In the rows, zero is written as 128.
The same turns and mirrors carry the whole set onto itself and the rows of a family onto each other. Which other rows belong to the same family as each row named below? List them in the order they appear above.
These 15 rows form 5 families of 3 rows each.
Z169: [122 122 103 131 134 140 131 166 131  97]
Z540: [104 124 141 125 129 123 141 166 114  95]
Z331: [115 127 114 138 133 144 130 163 136  99]
Z253: [128 116 119 103 127 108 126 147 118  94]
Z556: [108 106 139 112 147 126 126 159 131  78]
Z400: [128 117 130 129 131  96 134 132 139  95]
Z927: [117 109 140 105 139 120 135 162 149  79]
Z746: [135 114 127 129 123 103 139 137 142 105]
Z695: [116 105 141 118 137 114 135 167 135  69]
Z238: [133 116 133 132 122 106 133 143 152 107]
Z988: [108 110 139 106 140 116 133 162 139  75]
Z554: [139 127 124 140 121 127 139 150 123  79]
Z146: [113 132 114 131 134 139 130 165 147 101]
Z580: [119 127 112 140 140 140 140 152 132 104]
Z616: [126 115 125 132 123  96 141 147 135 110]

The rest of the family of Z554: Z540, Z253
The rest of the family of Z988: Z331, Z746
The rest of the family of Z556: Z400, Z580
The rest of the family of Z616: Z169, Z695

The same turns and mirrors carry the whole set onto itself and the rows of a family onto each other. Which other rows belong to the same family as each row named below? List them in the order they appear above.
These 32 rows form 4 families of 8 rows each.
Z301: [119 141 159 147 106 107 153 120 137]
Z565: [114 129 158 134 119 144 152 108 141]
Z630: [115 148 144 132 141 148 175 136 136]
Z386: [113 157 145 138 137 134 171 150 131]
Z743: [123 130 149 135 125 138 169 103 143]
Z158: [109 148 156 139 118 105 145 139 132]
Z572: [108 140 145 125 136 153 159 138 133]
Z997: [125 151 147 129 134 151 163 141 137]
Z113: [123 132 153 143 114 119 162 103 140]
Z906: [119 163 143 135 131 138 157 147 127]
Z130: [116 151 152 150 115 103 159 136 128]
Z863: [119 138 147 131 135 150 174 117 142]
Z191: [112 132 151 128 129 156 157 120 137]
Z558: [120 140 154 149 111 105 159 116 133]
Z815: [117 136 143 128 132 154 165 116 139]
Z774: [114 132 157 131 107 122 164 108 145]
Z960: [112 140 163 141 112 108 143 121 138]
Z502: [122 128 157 127 117 140 167 113 150]
Z747: [111 148 141 126 140 150 168 135 134]
Z137: [124 131 157 142 108 124 154 106 141]
Z8: [126 138 153 126 129 152 167 127 147]
Z372: [107 158 150 138 126 116 160 151 131]
Z742: [106 157 147 139 109 107 155 128 125]
Z703: [110 165 143 140 121 119 155 142 123]
Z677: [107 143 154 137 104 107 159 115 135]
Z884: [105 149 144 128 135 136 156 151 128]
Z597: [106 152 149 133 128 117 150 152 128]
Z629: [123 130 150 134 120 142 160 105 141]
Z632: [113 158 148 145 126 116 165 148 126]
Z946: [111 152 156 145 113 104 154 139 133]
Z612: [106 157 143 131 136 134 166 150 131]
Z867: [115 132 163 139 112 124 146 108 141]

The rest of the family of Z884: Z565, Z158, Z572, Z191, Z960, Z597, Z867
The rest of the family of Z130: Z630, Z386, Z743, Z113, Z863, Z558, Z632

The same turns and mirrors carry the whole set onto itself and the rows of a family onto each other. Which other rows belong to the same family as each row named below? List them in the order they appear above.
These 32 rows form 4 families of 8 rows each.
Z363: [133 116 111 115 114 103 121 116]
Z621: [125 126 139 128 149 138 124 124]
Z10: [106 116 130 135 141 111 122 131]
Z585: [125 132 131 113 143 112 113 102]
Z904: [125 131 143 137 147 130 130 124]
Z697: [102 113 126 124 135 110 125 119]
Z611: [132 122 116 124 112  96 126 116]
Z624: [124 134 108 137 141 107 134 117]
Z226: [151 131 125 116 120 122 129 109]
Z484: [107 109 126 127 137 106 116 121]
Z527: [151 138 129 125 124 127 134 120]
Z271: [130 132 136 112 138 110 116 100]
Z797: [124 121 124 144 118 123 130 140]
Z618: [126 115 146 112 127 126 111 119]
Z692: [129 136 113 139 148 109 130 117]
Z964: [133 125 108 121 112 103 121 117]
Z700: [127 115 119 140 123 123 134 140]
Z100: [120 134 123 114 142 107 118 102]
Z880: [132 133 109 140 134 107 140 121]
Z283: [107 110 128 126 137 107 119 130]
Z89: [129 130 112 145 143 113 131 110]
Z529: [125 123 146 131 148 131 130 124]
Z2: [134 112 147 115 119 125 116 123]
Z205: [131 135 141 136 147 131 131 114]
Z506: [156 134 129 128 126 123 126 121]
Z650: [134 125 131 109 143 109 122 100]
Z94: [129 117 143 107 117 120 119 130]
Z152: [129 111 142 112 113 124 120 123]
Z639: [138 114 133 138 119 127 133 138]
Z710: [133 116 124 140 118 121 139 138]
Z661: [127 113 114 116 114 102 119 126]
Z816: [150 137 127 126 123 126 132 110]

The rest of the family of Z611: Z621, Z697, Z797, Z89, Z506, Z650, Z94
The rest of the family of Z880: Z10, Z226, Z618, Z100, Z205, Z639, Z661
The rest of the family of Z700: Z484, Z527, Z271, Z692, Z964, Z529, Z152

